128 stands for zero in the data rows.
Some points, one per row:
[157, 194, 106, 135, 160, 74, 189, 106, 88, 142, 112, 134, 77, 145, 138, 135, 136, 114, 125, 163, 118, 90, 147, 154, 106, 156, 104, 140, 150, 127, 115, 122, 148, 173, 172, 147, 136, 51, 113, 104, 83, 113, 118, 71, 194, 55, 149, 83, 136, 103, 140, 100, 144, 145, 157, 169, 127, 96, 84, 138, 108]
[84, 158, 117, 109, 148, 146, 164, 82, 119, 67, 169, 87, 135, 177, 108, 98, 98, 139, 110, 125, 105, 119, 168, 161, 140, 110, 106, 141, 133, 134, 144, 144, 168, 93, 138, 94, 132, 149, 146, 120, 147, 90, 96, 172, 115, 115, 119, 165, 184, 118, 132, 129, 118, 180, 121, 211, 161, 129, 133, 136, 113]
[163, 193, 82, 135, 130, 89, 135, 74, 76, 50, 149, 150, 201, 148, 112, 122, 140, 223, 127, 102, 119, 121, 174, 178, 138, 129, 120, 124, 131, 111, 126, 77, 177, 112, 126, 91, 126, 182, 123, 127, 180, 108, 82, 155, 171, 143, 153, 66, 144, 120, 172, 125, 85, 158, 140, 168, 131, 111, 157, 91, 139]
[69, 113, 94, 125, 102, 144, 99, 169, 156, 187, 126, 115, 160, 114, 127, 88, 82, 125, 121, 141, 159, 163, 102, 154, 178, 97, 86, 147, 80, 142, 105, 192, 124, 116, 121, 76, 86, 138, 145, 136, 141, 112, 158, 113, 51, 159, 108, 172, 109, 148, 164, 128, 90, 73, 99, 131, 164, 175, 97, 37, 112]
[89, 72, 69, 189, 74, 142, 92, 182, 142, 95, 84, 87, 166, 164, 172, 95, 115, 120, 181, 147, 136, 60, 155, 138, 226, 113, 163, 154, 84, 105, 99, 139, 101, 103, 95, 127, 115, 81, 109, 130, 119, 114, 132, 118, 92, 150, 97, 86, 132, 132, 219, 102, 197, 125, 108, 129, 114, 129, 166, 81, 169]
[135, 79, 151, 130, 142, 114, 139, 125, 113, 83, 127, 68, 115, 126, 101, 155, 119, 115, 128, 94, 127, 105, 133, 134, 146, 115, 76, 128, 82, 175, 108, 157, 113, 148, 128, 121, 131, 171, 156, 105, 175, 145, 165, 204, 140, 140, 158, 125, 133, 142, 161, 145, 95, 167, 179, 110, 163, 110, 116, 144, 134]
[121, 99, 153, 111, 108, 141, 111, 90, 130, 121, 109, 162, 138, 135, 144, 145, 152, 109, 113, 80, 141, 137, 135, 72, 111, 136, 171, 124, 123, 132, 191, 115, 70, 142, 145, 97, 166, 152, 173, 148, 84, 120, 142, 109, 112, 122, 160, 162, 103, 90, 72, 193, 80, 114, 140, 90, 97, 159, 115, 116, 87]
[167, 161, 104, 96, 169, 114, 115, 161, 133, 197, 138, 150, 145, 92, 120, 156, 156, 147, 144, 140, 110, 121, 114, 156, 140, 129, 82, 156, 107, 143, 160, 154, 168, 104, 91, 158, 122, 177, 130, 139, 116, 154, 102, 178, 107, 223, 146, 99, 111, 149, 156, 158, 66, 114, 96, 56, 123, 139, 110, 107, 138]
[179, 95, 194, 120, 116, 153, 163, 105, 173, 152, 129, 112, 132, 105, 114, 113, 140, 109, 155, 152, 82, 188, 113, 103, 84, 162, 180, 91, 147, 143, 125, 118, 126, 98, 125, 59, 122, 169, 170, 112, 185, 174, 128, 146, 150, 168, 94, 175, 112, 88, 112, 98, 126, 152, 104, 116, 134, 153, 194, 114, 159]
[78, 128, 155, 137, 137, 141, 72, 205, 185, 126, 101, 127, 119, 117, 113, 162, 143, 59, 106, 71, 182, 127, 126, 116, 127, 117, 98, 99, 96, 127, 162, 167, 160, 171, 152, 189, 152, 90, 120, 133, 127, 144, 148, 72, 146, 131, 160, 159, 173, 101, 129, 140, 83, 112, 200, 142, 183, 124, 119, 200, 92]
[142, 78, 108, 96, 154, 124, 119, 148, 155, 146, 171, 167, 165, 107, 149, 108, 132, 109, 148, 176, 130, 147, 38, 84, 168, 98, 149, 180, 107, 145, 134, 118, 113, 144, 89, 85, 149, 185, 150, 100, 112, 123, 161, 140, 143, 196, 80, 121, 118, 126, 74, 89, 140, 80, 107, 122, 120, 163, 105, 102, 102]
[143, 150, 180, 143, 101, 126, 152, 99, 65, 120, 118, 135, 114, 109, 91, 149, 152, 127, 149, 135, 129, 98, 117, 106, 89, 142, 153, 127, 108, 106, 112, 85, 143, 84, 149, 149, 87, 86, 122, 163, 136, 150, 119, 180, 119, 96, 92, 155, 66, 113, 188, 132, 194, 116, 160, 130, 152, 115, 140, 107, 171]
[113, 95, 102, 108, 45, 131, 111, 97, 197, 145, 68, 136, 165, 166, 119, 136, 143, 119, 122, 82, 105, 149, 177, 121, 91, 147, 144, 121, 107, 144, 147, 74, 105, 105, 144, 40, 138, 142, 174, 137, 96, 119, 170, 56, 79, 149, 141, 135, 126, 57, 122, 189, 119, 103, 48, 69, 76, 109, 129, 103, 143]
[148, 112, 121, 111, 169, 129, 165, 156, 103, 189, 144, 156, 140, 77, 134, 190, 199, 112, 106, 146, 99, 176, 70, 82, 85, 140, 144, 115, 163, 167, 143, 161, 207, 121, 155, 150, 51, 201, 145, 159, 132, 130, 106, 151, 104, 117, 172, 177, 82, 145, 73, 114, 47, 91, 156, 153, 136, 173, 123, 109, 109]
[142, 163, 209, 80, 118, 172, 105, 108, 131, 140, 123, 132, 133, 117, 176, 57, 83, 126, 79, 115, 92, 187, 156, 163, 142, 129, 130, 147, 140, 128, 189, 127, 55, 84, 88, 95, 147, 70, 180, 181, 118, 132, 130, 190, 125, 185, 90, 129, 215, 112, 125, 179, 150, 157, 91, 74, 133, 153, 147, 103, 134]
[76, 66, 104, 127, 96, 123, 117, 149, 171, 207, 156, 128, 143, 179, 105, 124, 147, 88, 128, 156, 50, 146, 108, 136, 99, 165, 72, 78, 106, 172, 135, 97, 113, 96, 124, 112, 121, 184, 203, 82, 79, 122, 155, 82, 94, 112, 150, 225, 76, 133, 128, 143, 121, 55, 89, 117, 117, 141, 127, 192, 106]
[127, 235, 110, 113, 144, 110, 150, 126, 139, 61, 146, 163, 195, 113, 87, 96, 112, 182, 78, 115, 117, 141, 134, 167, 106, 72, 103, 124, 102, 115, 131, 108, 164, 187, 86, 167, 156, 77, 151, 156, 140, 93, 113, 128, 145, 65, 191, 98, 201, 127, 123, 49, 89, 196, 128, 177, 121, 118, 99, 131, 197]
[123, 52, 116, 113, 139, 121, 121, 160, 173, 93, 130, 109, 156, 51, 109, 115, 106, 112, 151, 96, 84, 65, 132, 86, 117, 125, 128, 135, 141, 141, 126, 91, 143, 121, 163, 105, 156, 173, 67, 146, 120, 141, 154, 108, 86, 79, 157, 169, 77, 100, 157, 69, 103, 115, 83, 187, 134, 196, 105, 133, 112]
[125, 76, 112, 171, 88, 163, 81, 97, 78, 132, 118, 183, 83, 124, 226, 91, 151, 67, 94, 76, 146, 88, 148, 79, 160, 93, 212, 141, 122, 99, 130, 98, 86, 107, 123, 154, 162, 69, 109, 148, 87, 137, 108, 112, 100, 124, 132, 107, 102, 152, 163, 173, 163, 63, 129, 64, 114, 111, 124, 69, 96]
[148, 159, 155, 143, 93, 119, 123, 144, 107, 126, 113, 134, 86, 149, 170, 137, 68, 142, 88, 95, 159, 142, 178, 151, 167, 134, 130, 147, 136, 126, 164, 110, 128, 119, 117, 148, 164, 142, 113, 174, 104, 179, 166, 122, 96, 136, 150, 114, 171, 123, 110, 177, 100, 112, 95, 88, 110, 179, 119, 178, 91]
[110, 102, 146, 98, 148, 123, 130, 104, 123, 128, 140, 84, 102, 102, 78, 180, 138, 96, 150, 126, 166, 101, 73, 129, 73, 136, 113, 152, 103, 173, 125, 170, 144, 154, 157, 131, 129, 136, 136, 132, 112, 112, 120, 195, 113, 87, 155, 130, 97, 144, 99, 134, 134, 164, 175, 199, 142, 92, 104, 140, 103]
[152, 161, 78, 147, 157, 147, 125, 114, 36, 74, 131, 157, 103, 115, 114, 107, 108, 153, 126, 146, 165, 98, 108, 111, 142, 95, 190, 170, 135, 106, 44, 108, 170, 123, 105, 117, 77, 139, 143, 138, 117, 114, 101, 181, 108, 142, 69, 102, 110, 165, 153, 110, 163, 145, 110, 99, 82, 110, 131, 136, 135]
[155, 24, 134, 108, 115, 125, 134, 130, 109, 199, 192, 117, 58, 77, 106, 148, 132, 92, 115, 172, 82, 110, 97, 91, 119, 94, 134, 132, 146, 146, 115, 149, 170, 85, 112, 130, 116, 170, 167, 166, 74, 151, 135, 158, 75, 132, 150, 148, 69, 189, 75, 138, 91, 70, 71, 86, 80, 184, 88, 197, 117]
[156, 116, 150, 125, 109, 133, 154, 138, 131, 125, 105, 134, 165, 113, 138, 84, 154, 114, 210, 156, 156, 119, 124, 93, 105, 148, 159, 119, 127, 121, 142, 69, 132, 113, 140, 62, 99, 122, 108, 127, 163, 180, 114, 132, 132, 144, 92, 206, 42, 100, 137, 103, 190, 116, 137, 129, 155, 151, 139, 91, 108]
Then 12 other points, each followed by its number:
[155, 101, 147, 194, 119, 114, 114, 174, 137, 180, 86, 130, 25, 89, 84, 177, 138, 104, 179, 147, 109, 153, 83, 98, 92, 195, 130, 128, 165, 171, 108, 127, 142, 104, 110, 103, 104, 151, 91, 120, 97, 167, 133, 110, 130, 114, 73, 115, 72, 130, 134, 129, 133, 123, 110, 55, 143, 83, 155, 219, 150] 0
[101, 102, 126, 131, 157, 157, 112, 178, 161, 176, 109, 102, 78, 148, 143, 111, 134, 98, 74, 131, 173, 158, 149, 125, 209, 140, 144, 111, 116, 84, 133, 174, 109, 202, 72, 239, 159, 101, 92, 123, 86, 153, 143, 135, 144, 171, 151, 185, 165, 152, 105, 201, 169, 105, 169, 111, 127, 118, 148, 154, 112] 1
[80, 137, 132, 106, 130, 151, 95, 139, 141, 144, 92, 125, 142, 118, 146, 101, 127, 168, 85, 134, 131, 182, 140, 172, 182, 105, 142, 64, 142, 75, 122, 180, 127, 123, 144, 220, 104, 65, 105, 136, 142, 126, 134, 148, 139, 96, 119, 171, 134, 160, 147, 62, 120, 177, 146, 114, 211, 146, 157, 119, 168] 2
[171, 146, 158, 106, 136, 109, 181, 105, 103, 115, 136, 151, 73, 74, 92, 175, 162, 136, 135, 146, 130, 114, 121, 105, 85, 122, 137, 183, 154, 125, 160, 75, 148, 144, 132, 101, 162, 163, 118, 183, 159, 131, 95, 126, 145, 102, 155, 76, 157, 124, 90, 89, 129, 149, 134, 149, 68, 121, 187, 127, 164] 3
[145, 60, 103, 35, 92, 132, 156, 70, 82, 101, 105, 114, 139, 133, 154, 86, 110, 142, 141, 135, 85, 128, 117, 147, 124, 105, 183, 126, 114, 147, 145, 93, 120, 77, 168, 54, 83, 152, 159, 168, 111, 139, 145, 148, 139, 120, 148, 103, 113, 133, 165, 80, 161, 125, 130, 129, 121, 207, 146, 64, 174] 4
[165, 98, 153, 110, 119, 104, 71, 134, 183, 145, 83, 137, 128, 28, 92, 102, 152, 181, 99, 124, 99, 134, 115, 60, 107, 169, 122, 132, 200, 129, 153, 104, 175, 185, 157, 132, 200, 66, 104, 99, 95, 153, 156, 199, 207, 172, 65, 134, 102, 88, 85, 131, 102, 140, 139, 99, 199, 90, 126, 221, 80] 5
[145, 117, 162, 119, 155, 100, 179, 111, 177, 162, 73, 114, 67, 90, 132, 110, 89, 137, 108, 171, 124, 131, 70, 100, 108, 160, 95, 110, 138, 149, 98, 171, 165, 179, 111, 170, 148, 62, 110, 103, 120, 127, 163, 143, 182, 106, 135, 98, 142, 122, 97, 70, 132, 158, 134, 84, 152, 110, 60, 154, 156] 6
[147, 159, 106, 159, 168, 159, 142, 121, 93, 90, 194, 182, 105, 116, 173, 114, 108, 145, 124, 124, 126, 125, 124, 74, 134, 122, 179, 137, 181, 104, 110, 114, 101, 101, 91, 132, 100, 194, 138, 123, 96, 125, 88, 142, 114, 138, 125, 143, 113, 140, 130, 164, 105, 112, 129, 103, 133, 144, 140, 135, 94] 7
[151, 151, 119, 84, 152, 119, 123, 129, 178, 156, 92, 116, 156, 86, 151, 133, 128, 108, 113, 130, 148, 136, 98, 162, 113, 188, 89, 146, 143, 105, 80, 115, 149, 163, 156, 176, 93, 68, 113, 162, 169, 157, 116, 102, 143, 105, 148, 149, 96, 129, 101, 82, 126, 159, 152, 100, 146, 106, 144, 98, 143] 8
[127, 131, 138, 195, 101, 149, 137, 123, 106, 169, 159, 155, 139, 160, 186, 140, 158, 73, 147, 103, 139, 139, 177, 142, 157, 96, 186, 147, 105, 117, 167, 144, 110, 127, 170, 81, 124, 165, 96, 116, 158, 133, 128, 54, 92, 55, 134, 164, 70, 105, 130, 164, 141, 111, 109, 155, 100, 148, 127, 58, 83] 9
[89, 177, 158, 128, 129, 189, 129, 140, 143, 143, 86, 78, 87, 164, 89, 97, 77, 146, 101, 143, 85, 132, 88, 114, 111, 166, 100, 99, 120, 135, 171, 148, 118, 157, 84, 165, 145, 59, 136, 158, 76, 107, 68, 124, 139, 112, 115, 145, 195, 145, 144, 137, 172, 147, 135, 118, 128, 135, 126, 174, 137] 10
[139, 132, 167, 141, 168, 139, 119, 114, 152, 104, 89, 171, 111, 214, 192, 105, 133, 109, 119, 124, 147, 178, 141, 125, 176, 142, 115, 84, 100, 134, 139, 167, 76, 166, 130, 123, 164, 133, 117, 78, 104, 102, 145, 99, 146, 147, 99, 145, 169, 135, 96, 174, 108, 121, 126, 95, 99, 100, 136, 172, 147] 11
Which three of these numbered points are nearest to each point below, looking only along the 4 directions in which the first points spread most? Their numbers follow each, nearest first.
[123, 126, 167, 100, 135, 152, 168, 121, 132, 125, 89, 184, 133, 118, 113, 150, 164, 99, 162, 129, 120, 134, 60, 49, 52, 142, 132, 105, 109, 157, 141, 149, 101, 135, 97, 181, 131, 94, 102, 102, 114, 74, 190, 136, 173, 127, 97, 91, 173, 115, 107, 123, 160, 155, 182, 109, 116, 78, 127, 161, 219] > 8 6 5
[163, 119, 100, 112, 104, 116, 138, 109, 101, 114, 145, 124, 148, 93, 100, 114, 130, 153, 116, 89, 104, 127, 156, 120, 112, 158, 150, 153, 205, 100, 115, 74, 164, 107, 162, 97, 113, 127, 104, 165, 143, 209, 67, 118, 141, 164, 138, 150, 91, 171, 169, 185, 66, 81, 113, 167, 131, 140, 208, 122, 80] > 7 4 8
[145, 131, 107, 160, 117, 50, 151, 95, 88, 111, 103, 123, 105, 130, 147, 160, 152, 77, 153, 145, 164, 135, 123, 111, 128, 155, 212, 140, 139, 134, 39, 94, 189, 152, 175, 199, 89, 59, 100, 119, 131, 149, 131, 109, 203, 80, 137, 64, 71, 78, 117, 37, 133, 124, 138, 134, 135, 96, 141, 84, 145] > 8 6 3
[144, 149, 102, 111, 161, 169, 157, 120, 79, 84, 180, 155, 140, 68, 109, 141, 159, 169, 150, 151, 147, 78, 84, 98, 93, 81, 87, 133, 153, 96, 131, 149, 143, 129, 116, 166, 134, 177, 72, 119, 143, 89, 130, 195, 127, 119, 152, 87, 154, 215, 129, 119, 152, 178, 183, 202, 131, 96, 129, 165, 164] > 3 8 6
[140, 97, 110, 116, 81, 136, 74, 103, 180, 164, 90, 71, 189, 112, 143, 92, 123, 171, 123, 118, 64, 125, 103, 119, 85, 107, 206, 91, 129, 96, 106, 119, 158, 166, 176, 100, 79, 90, 215, 140, 170, 121, 106, 168, 96, 145, 137, 125, 62, 127, 131, 126, 132, 157, 114, 78, 129, 158, 88, 39, 125] > 4 7 9
[199, 90, 112, 185, 126, 123, 131, 110, 66, 142, 109, 146, 60, 151, 173, 150, 171, 100, 177, 170, 89, 81, 112, 65, 119, 141, 166, 130, 132, 183, 103, 109, 135, 147, 194, 84, 105, 224, 129, 120, 109, 157, 98, 145, 179, 95, 128, 158, 57, 168, 108, 150, 93, 105, 144, 109, 57, 141, 138, 195, 151] > 0 7 5
[165, 90, 107, 150, 120, 138, 130, 104, 123, 131, 105, 118, 58, 102, 185, 101, 75, 78, 153, 160, 146, 91, 109, 151, 162, 140, 184, 205, 115, 166, 59, 138, 97, 100, 113, 89, 103, 117, 98, 174, 98, 174, 138, 164, 93, 156, 107, 122, 93, 129, 163, 87, 184, 135, 60, 76, 111, 136, 178, 81, 147] > 4 7 9
[99, 171, 104, 112, 119, 129, 113, 106, 126, 153, 177, 100, 147, 123, 146, 82, 120, 131, 95, 76, 87, 149, 149, 170, 109, 121, 176, 130, 197, 71, 159, 124, 128, 137, 169, 169, 121, 0, 167, 171, 145, 145, 21, 132, 108, 115, 136, 141, 95, 197, 124, 145, 147, 139, 111, 155, 148, 119, 167, 84, 63] > 2 10 8
[128, 205, 176, 140, 84, 144, 120, 110, 138, 158, 90, 184, 106, 147, 185, 85, 84, 164, 63, 87, 117, 208, 131, 141, 133, 122, 138, 124, 142, 121, 149, 116, 85, 142, 91, 138, 156, 159, 152, 146, 135, 129, 178, 117, 144, 168, 104, 80, 231, 120, 134, 161, 95, 168, 128, 10, 98, 121, 148, 172, 139] > 11 10 2
[157, 205, 78, 113, 127, 143, 107, 115, 95, 108, 104, 120, 154, 123, 80, 118, 124, 179, 151, 139, 143, 97, 207, 166, 126, 163, 104, 107, 187, 119, 133, 111, 72, 169, 144, 100, 166, 56, 98, 121, 81, 131, 71, 88, 230, 127, 105, 120, 126, 134, 126, 119, 103, 136, 139, 178, 153, 112, 169, 154, 95] > 2 10 8
[172, 44, 81, 85, 109, 138, 111, 126, 107, 239, 152, 90, 110, 69, 98, 147, 138, 106, 172, 188, 79, 89, 107, 145, 71, 146, 102, 103, 159, 169, 113, 174, 163, 70, 118, 99, 91, 150, 154, 142, 76, 160, 96, 159, 118, 165, 159, 117, 52, 173, 154, 119, 92, 77, 103, 120, 130, 194, 103, 115, 87] > 0 7 5
[44, 123, 100, 123, 109, 129, 79, 161, 131, 162, 115, 88, 107, 163, 151, 136, 73, 111, 145, 128, 110, 104, 137, 165, 169, 176, 101, 134, 114, 156, 134, 138, 68, 98, 212, 135, 92, 110, 121, 123, 53, 114, 158, 60, 95, 70, 112, 152, 64, 115, 185, 121, 170, 99, 139, 133, 152, 161, 133, 168, 97] > 1 9 0
[98, 137, 99, 136, 155, 91, 115, 162, 119, 110, 104, 110, 108, 146, 32, 130, 146, 104, 169, 145, 162, 90, 131, 149, 99, 148, 59, 149, 113, 148, 52, 75, 150, 131, 108, 79, 129, 157, 148, 83, 101, 100, 108, 118, 130, 155, 120, 132, 129, 125, 184, 115, 89, 107, 141, 166, 174, 45, 130, 149, 92] > 8 6 3
[112, 173, 151, 179, 128, 171, 139, 157, 143, 118, 98, 150, 92, 142, 99, 118, 130, 157, 104, 132, 152, 170, 151, 131, 132, 96, 132, 95, 120, 143, 108, 164, 123, 128, 78, 190, 137, 122, 140, 90, 116, 108, 174, 141, 144, 146, 137, 122, 209, 113, 130, 114, 103, 163, 144, 78, 176, 97, 115, 184, 151] > 10 2 11
[108, 102, 178, 78, 114, 151, 118, 105, 179, 152, 121, 96, 156, 137, 161, 147, 105, 119, 115, 138, 140, 107, 136, 135, 135, 132, 71, 107, 109, 83, 157, 196, 102, 135, 154, 109, 140, 143, 187, 127, 169, 94, 167, 135, 78, 161, 100, 161, 167, 95, 70, 189, 122, 146, 122, 88, 92, 168, 72, 120, 113] > 11 5 10
Now 12 new points, numbered from 0 again:
[132, 158, 82, 171, 106, 124, 127, 44, 79, 104, 136, 155, 88, 168, 150, 126, 119, 133, 160, 149, 109, 42, 123, 106, 107, 146, 123, 148, 151, 119, 99, 95, 92, 121, 163, 78, 130, 200, 167, 117, 121, 91, 78, 113, 151, 113, 121, 94, 132, 123, 118, 146, 94, 120, 140, 87, 71, 128, 120, 125, 93] 0
[185, 108, 162, 177, 125, 142, 189, 110, 151, 76, 142, 107, 58, 147, 116, 114, 157, 135, 121, 162, 59, 84, 111, 79, 118, 157, 103, 112, 147, 173, 141, 105, 168, 86, 116, 146, 176, 159, 95, 68, 96, 151, 120, 173, 180, 174, 110, 140, 179, 110, 105, 155, 124, 92, 177, 160, 182, 106, 102, 202, 114] 1
[131, 104, 159, 94, 110, 161, 172, 156, 168, 98, 162, 123, 170, 94, 96, 128, 140, 164, 128, 120, 77, 126, 128, 103, 83, 137, 127, 67, 155, 112, 170, 90, 128, 95, 132, 155, 164, 126, 143, 104, 146, 131, 136, 101, 139, 123, 187, 129, 159, 122, 116, 81, 112, 136, 158, 154, 179, 154, 150, 151, 116] 2
[86, 107, 127, 142, 168, 140, 133, 139, 161, 104, 164, 108, 136, 126, 133, 167, 154, 77, 163, 126, 244, 134, 148, 124, 186, 70, 143, 167, 139, 65, 117, 164, 86, 127, 125, 97, 96, 130, 116, 115, 198, 123, 133, 83, 103, 114, 115, 135, 119, 152, 115, 121, 143, 100, 169, 199, 118, 140, 95, 48, 112] 3
[98, 163, 135, 127, 147, 144, 184, 134, 106, 97, 193, 160, 176, 151, 143, 154, 191, 74, 152, 137, 161, 127, 109, 174, 115, 65, 121, 166, 72, 116, 166, 152, 160, 106, 110, 126, 95, 145, 140, 130, 214, 103, 123, 106, 113, 56, 141, 126, 164, 148, 138, 110, 180, 178, 185, 228, 102, 108, 166, 107, 179] 4
[66, 141, 119, 82, 130, 124, 107, 88, 155, 106, 122, 118, 116, 95, 114, 152, 117, 93, 113, 66, 138, 170, 83, 164, 73, 145, 124, 181, 144, 145, 104, 104, 165, 104, 150, 196, 121, 73, 152, 137, 122, 123, 114, 125, 70, 61, 161, 110, 143, 131, 114, 81, 117, 180, 138, 107, 170, 66, 126, 137, 129] 5
[73, 116, 116, 111, 119, 167, 84, 138, 140, 93, 171, 130, 211, 112, 129, 185, 166, 101, 160, 78, 154, 159, 130, 160, 137, 84, 151, 154, 110, 77, 163, 157, 42, 108, 157, 104, 89, 91, 135, 159, 133, 68, 109, 56, 74, 74, 117, 129, 102, 123, 151, 103, 187, 153, 172, 184, 157, 125, 175, 49, 147] 6
[141, 121, 119, 158, 115, 153, 150, 124, 145, 118, 112, 94, 131, 141, 177, 92, 105, 135, 118, 115, 110, 147, 98, 126, 150, 118, 175, 163, 121, 162, 89, 126, 163, 118, 149, 95, 126, 160, 161, 106, 163, 122, 149, 158, 83, 141, 143, 52, 149, 119, 113, 76, 124, 178, 93, 91, 113, 129, 93, 47, 113] 7
[83, 175, 132, 142, 131, 116, 140, 165, 169, 132, 90, 136, 163, 171, 180, 124, 78, 116, 110, 131, 145, 122, 150, 174, 170, 137, 122, 115, 126, 105, 105, 150, 166, 103, 106, 166, 95, 61, 114, 85, 216, 136, 137, 76, 164, 120, 106, 84, 164, 94, 167, 99, 143, 172, 125, 125, 147, 116, 147, 69, 136] 8
[141, 145, 132, 123, 136, 130, 182, 117, 148, 92, 154, 107, 182, 168, 172, 111, 109, 139, 157, 146, 124, 82, 176, 129, 181, 146, 173, 127, 113, 130, 198, 153, 100, 106, 124, 126, 122, 111, 81, 86, 114, 119, 156, 153, 172, 147, 134, 135, 112, 67, 138, 170, 168, 136, 149, 190, 180, 142, 147, 77, 107] 9
[138, 92, 139, 131, 109, 111, 110, 88, 126, 89, 174, 136, 155, 95, 108, 125, 168, 101, 120, 111, 136, 137, 105, 124, 168, 96, 169, 136, 134, 66, 85, 114, 134, 118, 121, 185, 132, 104, 143, 85, 148, 146, 122, 156, 210, 168, 114, 74, 116, 122, 146, 99, 142, 122, 216, 116, 179, 92, 141, 73, 136] 10
[111, 91, 93, 139, 155, 114, 136, 160, 104, 136, 163, 43, 121, 123, 92, 173, 134, 122, 160, 143, 143, 82, 110, 126, 148, 130, 103, 145, 113, 159, 145, 201, 155, 171, 155, 149, 85, 201, 88, 144, 118, 121, 137, 152, 120, 118, 168, 123, 112, 151, 112, 164, 114, 128, 189, 188, 111, 164, 84, 154, 74] 11
The same question for these:
[118, 68, 111, 107, 176, 128, 198, 131, 147, 141, 158, 121, 97, 81, 131, 160, 107, 84, 153, 124, 119, 127, 67, 100, 83, 163, 192, 128, 163, 172, 66, 95, 121, 78, 109, 60, 67, 207, 103, 104, 125, 133, 132, 88, 64, 79, 117, 169, 43, 139, 141, 78, 134, 88, 106, 166, 148, 111, 100, 100, 107] > 11 1 3
[80, 163, 94, 134, 81, 112, 128, 122, 97, 98, 148, 121, 169, 90, 60, 123, 104, 168, 128, 88, 157, 97, 180, 140, 104, 86, 60, 118, 160, 121, 101, 163, 156, 160, 178, 141, 138, 108, 117, 115, 175, 134, 156, 141, 157, 92, 168, 113, 129, 160, 144, 121, 61, 177, 157, 178, 166, 133, 127, 173, 88] > 5 4 2
[100, 159, 168, 105, 126, 146, 129, 155, 181, 123, 134, 133, 179, 178, 71, 122, 159, 167, 107, 112, 115, 178, 114, 125, 131, 138, 92, 114, 124, 118, 176, 93, 117, 129, 78, 166, 164, 143, 160, 85, 116, 97, 175, 164, 129, 162, 113, 129, 202, 134, 76, 181, 112, 111, 169, 145, 117, 107, 78, 168, 135] > 2 5 1
[55, 136, 144, 107, 156, 155, 124, 130, 132, 155, 176, 119, 189, 173, 116, 79, 154, 43, 175, 88, 123, 163, 128, 143, 138, 135, 187, 142, 104, 98, 131, 130, 76, 118, 160, 199, 94, 75, 137, 116, 198, 150, 114, 150, 152, 112, 137, 187, 73, 136, 146, 134, 179, 162, 156, 158, 138, 141, 208, 10, 125] > 0 6 3
[135, 144, 121, 69, 98, 122, 156, 138, 141, 163, 110, 144, 140, 109, 106, 108, 93, 215, 87, 149, 115, 109, 128, 116, 113, 170, 132, 97, 191, 87, 120, 87, 146, 122, 73, 136, 143, 136, 122, 152, 106, 126, 175, 146, 148, 173, 70, 133, 139, 107, 80, 125, 154, 187, 78, 54, 79, 133, 131, 205, 132] > 7 9 0
[135, 102, 78, 162, 102, 117, 111, 177, 46, 90, 123, 162, 134, 111, 58, 135, 164, 151, 134, 141, 95, 120, 120, 119, 116, 131, 103, 112, 107, 164, 104, 109, 143, 164, 145, 164, 167, 131, 85, 129, 51, 126, 131, 82, 172, 77, 165, 123, 144, 146, 170, 82, 152, 146, 116, 197, 85, 116, 216, 231, 166] > 5 4 3
[144, 152, 103, 125, 115, 90, 114, 164, 85, 79, 137, 121, 211, 207, 161, 81, 145, 175, 131, 131, 158, 76, 114, 164, 193, 91, 97, 128, 59, 107, 167, 105, 145, 164, 126, 93, 128, 165, 156, 137, 169, 126, 166, 147, 179, 200, 92, 126, 168, 138, 132, 181, 149, 120, 133, 143, 67, 144, 106, 176, 128] > 9 7 8
[161, 228, 116, 157, 149, 122, 108, 129, 166, 123, 159, 144, 167, 183, 137, 95, 93, 156, 120, 162, 175, 67, 133, 149, 149, 124, 68, 132, 73, 57, 119, 133, 106, 213, 85, 162, 184, 69, 132, 121, 147, 97, 94, 108, 161, 177, 119, 113, 175, 131, 119, 173, 171, 110, 122, 141, 81, 90, 114, 123, 149] > 8 9 6
[172, 167, 145, 123, 98, 73, 137, 95, 74, 127, 128, 104, 99, 101, 111, 97, 103, 164, 157, 150, 145, 115, 155, 131, 117, 130, 166, 130, 132, 108, 109, 104, 140, 162, 184, 162, 136, 49, 111, 145, 136, 185, 98, 200, 156, 145, 130, 97, 68, 155, 176, 129, 139, 113, 152, 149, 127, 124, 158, 115, 136] > 10 0 3
[116, 96, 101, 100, 138, 125, 117, 113, 126, 147, 129, 169, 114, 99, 87, 144, 147, 89, 109, 139, 144, 149, 125, 158, 98, 60, 115, 171, 142, 84, 77, 118, 198, 97, 133, 132, 100, 102, 166, 160, 115, 126, 140, 104, 79, 50, 154, 152, 124, 124, 108, 58, 107, 168, 68, 112, 125, 147, 59, 112, 121] > 1 2 3
[147, 135, 130, 136, 143, 87, 175, 103, 187, 68, 144, 160, 109, 113, 182, 130, 116, 137, 103, 128, 174, 131, 121, 124, 110, 168, 147, 139, 135, 137, 65, 97, 192, 88, 119, 147, 113, 94, 137, 106, 141, 133, 116, 115, 58, 154, 160, 85, 114, 107, 89, 107, 99, 118, 76, 82, 145, 48, 133, 127, 103] > 0 9 6
[157, 156, 111, 174, 127, 104, 156, 129, 97, 106, 142, 95, 88, 101, 61, 125, 119, 184, 102, 174, 128, 62, 95, 104, 113, 129, 93, 107, 142, 134, 70, 151, 159, 200, 104, 161, 174, 60, 128, 95, 101, 113, 106, 196, 196, 132, 122, 80, 128, 152, 119, 90, 145, 171, 179, 163, 194, 55, 113, 158, 86] > 4 5 10
[88, 119, 78, 110, 90, 124, 126, 136, 95, 160, 140, 63, 185, 185, 144, 93, 106, 129, 154, 115, 131, 88, 181, 175, 159, 121, 120, 143, 120, 84, 159, 120, 131, 123, 136, 144, 106, 145, 159, 168, 184, 148, 125, 133, 113, 125, 166, 121, 154, 155, 157, 167, 122, 130, 129, 140, 83, 200, 124, 82, 105] > 9 6 0
[150, 109, 132, 91, 95, 149, 155, 104, 155, 170, 126, 180, 172, 107, 156, 122, 141, 131, 89, 116, 115, 192, 174, 119, 99, 83, 143, 64, 182, 93, 94, 131, 102, 102, 122, 133, 106, 107, 150, 122, 146, 161, 159, 134, 119, 124, 118, 160, 102, 153, 114, 99, 75, 101, 82, 97, 149, 149, 104, 93, 157] > 7 0 2
[109, 101, 145, 87, 180, 122, 113, 131, 154, 133, 154, 79, 131, 91, 167, 165, 105, 94, 177, 122, 210, 123, 125, 110, 130, 119, 133, 160, 129, 137, 144, 184, 120, 149, 122, 111, 91, 173, 117, 117, 156, 92, 142, 140, 117, 142, 134, 84, 109, 99, 85, 144, 136, 139, 173, 132, 129, 133, 82, 112, 87] > 1 3 2
